A single turn carries every row of the set below to another of its rows. Some are shown first; where does it send the rows asked next?
Tafef: 12 -10 20 1 6 -9 7 11 -14 -30 -31 -17 5 -6 -18 -7 -2 -10
Finu: 32 -3 29 -31 -40 -4 -1 3 -38 -35 -15 -7 22 -29 7 4 -27 -28
Ral: 46 -27 20 -13 -34 -23 18 -9 -4 -22 -6 -14 23 -18 -24 1 -13 4
Kinu: 19 23 17 -7 -20 -31 -16 -3 -10 -29 -15 -18 26 -25 9 4 -24 -8
nin: 20 -11 6 -45 -31 8 -8 -25 -20 -36 -33 -31 24 -35 -20 -6 -12 -33
Tave: 49 -7 21 -36 -35 -16 -7 -17 -6 -24 -10 -29 -1 -6 -12 -3 -44 -14
debud: 15 -20 11 -21 -30 -1 -8 -28 -1 -11 -35 -40 -11 -23 -3 7 16 -21
Zuk: 37 8 16 -31 -18 -1 18 -8 -1 -36 -14 -20 22 -27 -11 24 10 16
zetot: 42 10 12 -3 -32 15 -15 2 -27 -25 -32 -34 40 -33 -17 9 5 -13
dod: 11 -9 24 -19 -30 -1 8 -14 -17 -9 -16 -53 0 -24 -29 20 -13 -22
Zepoz: 45 -5 4 -17 -33 22 -14 21 1 -25 -16 -14 23 -5 -5 -5 -12 -6
Tib: 29 6 10 -13 -46 -19 8 -16 -42 -25 -24 -16 15 -7 12 3 10 -4
sikir: 30 3 22 -39 -48 15 10 -13 -12 -42 -20 -34 -18 -29 -17 12 -6 -7
rel: 28 -3 38 5 -23 -10 7 22 -12 -49 -35 -33 28 -23 -2 -4 -4 -6
tudas: 25 6 23 -39 -10 6 4 -11 -6 -25 -11 -22 31 -16 -1 11 12 19
Sepo: 12 0 35 -3 -31 -24 -11 13 -15 -27 -13 -27 19 -23 10 -10 -5 14
Sibe: 26 -27 45 -35 -32 -2 -3 8 -10 -9 -22 -45 2 -8 1 3 -31 -16
Sadu: 28 -9 -1 -29 -50 -5 3 -22 -20 -22 -27 -31 0 -7 -31 -18 -13 0
fev: 21 1 -4 -1 -10 -21 0 12 -1 -32 -27 -12 1 -15 -26 13 -16 2
zuku: 33 -30 36 -30 -24 -22 -12 -13 5 -14 -18 -9 32 -15 4 -1 -1 -8
lep: 20 -21 16 -20 -41 0 -14 -30 6 -13 -29 -40 -5 -18 1 4 16 -25
zira: 52 -16 1 -29 -34 -5 4 -11 0 -28 -11 -24 10 -35 -2 -10 -31 -32
Vebe: 29 -1 16 -6 -37 -12 17 -11 -24 -21 -35 -20 14 -4 14 7 21 -17
Tufuz: 37 21 24 -8 -32 1 -22 -5 -24 -10 -32 -35 28 -19 -19 25 -3 -10
buni: 17 -12 35 -18 -15 -5 -31 2 -18 -50 -25 -12 6 -31 1 -12 7 -2
Vugub: 25 20 41 -17 -18 -15 -11 8 -10 -43 -27 -22 19 -1 2 -3 -19 6
Dar: 11 -6 19 -19 -28 1 3 -15 -21 -11 -27 -52 -13 -26 -25 26 -7 -16
dif: 53 -19 30 -30 -34 1 8 0 6 -36 -30 -37 -4 -9 -10 9 -28 -26
sazif: 26 -12 -2 -31 -41 -1 5 -28 -32 -30 -30 -33 -4 -11 -31 -13 -7 1
telat: 14 -11 -8 3 -12 -7 -6 22 -26 -44 -13 -23 8 -21 -13 -3 -9 -3
kega: 29 -14 9 -36 -36 6 -12 2 -7 -4 -3 -29 6 -24 11 -14 -34 -18
tade: 25 6 9 4 -24 -11 0 18 7 -41 -12 -23 22 -40 10 2 -2 -1
fos: 22 -8 0 -43 -25 14 -10 -26 -27 -36 -39 -34 14 -33 -17 -9 -5 -27
muvak: 48 7 33 -17 -43 4 -22 7 5 -27 -9 -13 -1 -15 -4 19 -13 -2
tak: 25 -9 25 -6 -22 -3 14 13 -19 -21 -17 -20 19 -10 4 25 -17 -43
Bamul: 10 -4 -9 -37 -12 23 -12 -16 -6 -16 -25 -33 -1 -13 -5 -1 1 -13
Kedun: 40 10 15 1 -17 -27 7 -2 7 -47 -33 -16 25 -14 -1 -6 -7 -8
geka: 30 1 14 -38 -42 11 5 -17 -16 -42 -25 -36 -22 -30 -23 16 -2 -1
tabid: 36 -34 24 -25 -35 9 1 7 7 -12 -23 -39 6 -31 7 -10 -13 -21
Mitod: 18 -5 15 -20 -30 -31 -23 -5 -17 -50 -25 -9 3 -43 -3 11 -7 -3
guvi: 8 -3 -6 -41 -19 21 -6 -10 -2 -21 -16 -34 4 -5 1 3 -6 -17
Muvot: 20 9 38 -17 -16 -16 -22 -1 -7 -40 -43 -4 -5 -27 -6 8 -6 -15

Bamul moves to -> debud
kega moves to -> tabid
Now these:
dod moves to -> sikir
Tufuz moves to -> Zuk
rel moves to -> Vugub
buni moves to -> Tafef
muvak moves to -> Ral

A single turn carries every row of the set below to another of its rows. Some are shown first; where does it send the rows asked next?
forin: -3 -12 -17 9 18 -12 -20 -7 3 -7 42 26 -24 -6 6 -8 -6 10 -4 -10 26 12 -27
rik: -6 -12 -14 6 15 -9 -27 -5 3 -11 35 34 -26 -13 1 7 -1 5 2 -12 20 16 -26
buv: 6 -12 -35 5 -4 29 -8 8 44 8 9 2 5 -7 5 -6 18 12 -6 21 -24 -11 13
dit: -1 -7 -30 3 -1 25 -14 4 36 10 4 2 2 -5 -1 -10 24 15 -8 27 -29 -7 19
beg: 1 -15 -11 2 18 -11 -35 -5 0 -12 32 39 -30 -9 5 4 2 6 -18 -18 9 3 -11
Sok: 8 -15 -32 -1 -3 28 -4 0 40 12 9 -4 12 -14 12 -6 10 7 -2 21 -16 -10 18
rab: 5 -12 -25 -4 -1 17 -13 -6 34 15 8 -4 12 -12 8 -7 11 10 -3 25 -22 -9 27
rorep: 0 -12 -10 -3 5 -16 -28 -23 13 10 29 28 -22 -16 12 -10 -13 18 -20 -14 20
 20 -17
topud: 2 -21 -27 3 -4 21 -17 19 50 13 22 4 2 -4 -5 7 26 5 1 17 -35 -3 -4
Visi: 2 -13 -14 4 22 -13 -28 -7 1 -7 39 32 -28 -1 8 -11 -3 10 -24 -16 14 0 -12
ver: -12 -4 -15 4 3 -6 -28 -2 -6 4 37 29 -30 -12 -2 8 8 3 -9 -10 12 28 -31
Kupe: -2 -14 -37 -2 -5 28 3 -1 28 25 24 -11 9 -14 12 11 10 -1 2 13 -27 -5 2
dis: -2 -9 -10 1 6 -9 -37 -11 11 -1 15 41 -33 -11 3 -5 5 19 -28 -16 8 16 -14
boto: -13 -8 -15 3 1 -9 -27 -12 7 8 28 31 -31 -15 0 5 0 13 -12 -15 11 28 -34
bozuz: 8 -8 -4 5 7 -21 -35 -7 8 -3 36 30 -22 -9 11 -17 -3 16 -27 -6 20 7 0
supil: 0 -11 -39 8 -7 30 -7 12 41 12 17 2 -1 -4 1 4 22 10 -6 16 -35 -9 3
tiref: -8 -10 -33 -1 -5 16 -2 -7 28 30 30 -14 9 -13 7 8 7 2 7 19 -30 1 4
Guge: 5 -25 -27 -16 9 26 -3 -3 26 29 19 -12 16 -10 12 -11 11 -2 -6 19 -14 -4 5
felo: -7 -6 -34 8 -6 23 -14 8 37 14 13 2 -2 -5 -7 6 26 11 0 23 -38 -2 6
lanoz: -11 -11 -5 19 3 -15 -26 1 3 1 22 26 -37 -9 -1 1 16 13 -22 -14 10 16 -22
tufil: 4 -13 -14 5 16 -17 -29 -10 12 -7 46 32 -23 -8 9 -6 -13 12 -10 -14 18 5
 -17
Gova: -9 -13 -5 15 2 -22 -17 -11 4 11 36 14 -25 -15 9 -3 -2 12 -12 -13 20 19
 -26
Vabir: 0 -12 -30 -6 1 18 -3 -13 26 27 20 -14 14 -13 12 -6 5 5 0 23 -21 -4 17
zirat: -6 -6 -9 7 3 -17 -23 -8 -2 7 46 18 -20 -16 8 0 -4 5 -3 -6 24 25 -24
mugit: -7 -13 -14 6 19 -4 -26 -1 -9 -11 28 32 -32 -7 2 1 10 3 -12 -15 16 10 -21
ditan: -6 -11 -40 5 -6 30 -1 8 32 21 24 -6 0 -8 4 12 18 3 -3 13 -36 -6 -2
poga: 3 -6 -11 -2 6 -16 -28 -15 6 5 42 24 -15 -13 13 -15 -12 13 -13 -4 26 19
 -13
viv: 12 -27 -16 -9 1 19 -17 7 43 13 11 0 14 -15 8 -3 16 1 0 21 -16 -8 17
fegi: -12 -6 -39 5 -4 23 -4 3 29 25 26 -8 1 -5 -3 8 20 7 3 20 -36 2 -4
kiver: 1 -14 0 13 7 -23 -27 -9 8 2 23 23 -27 -12 11 -14 1 18 -29 -13 18 8 -5
vur: 2 -25 -25 -8 -1 16 -8 4 34 30 34 -10 12 -14 9 12 9 -7 5 12 -29 -2 -1
gige: 4 -16 -33 -4 -2 26 2 -4 31 21 17 -11 14 -18 15 1 7 1 2 18 -16 -6 12
vug: -5 -18 -37 -4 3 29 -5 11 32 28 31 -8 4 1 -1 -2 21 2 -5 15 -32 0 -16
dorag: 3 -4 -10 1 7 -10 -42 -1 4 -6 27 40 -31 -5 2 -9 9 15 -32 -9 7 11 -6
todab: -7 -5 -10 10 4 -10 -35 6 -5 -3 30 34 -36 -8 -3 6 18 7 -22 -11 5 16 -18
Poda: 5 -19 -29 -5 5 31 -14 14 41 12 7 2 5 0 -1 -17 27 9 -9 24 -19 -5 2

todab moves to -> ver
Vabir moves to -> rab
Now these:
boto moves to -> Gova
Poda moves to -> topud
buv moves to -> supil
Visi moves to -> beg

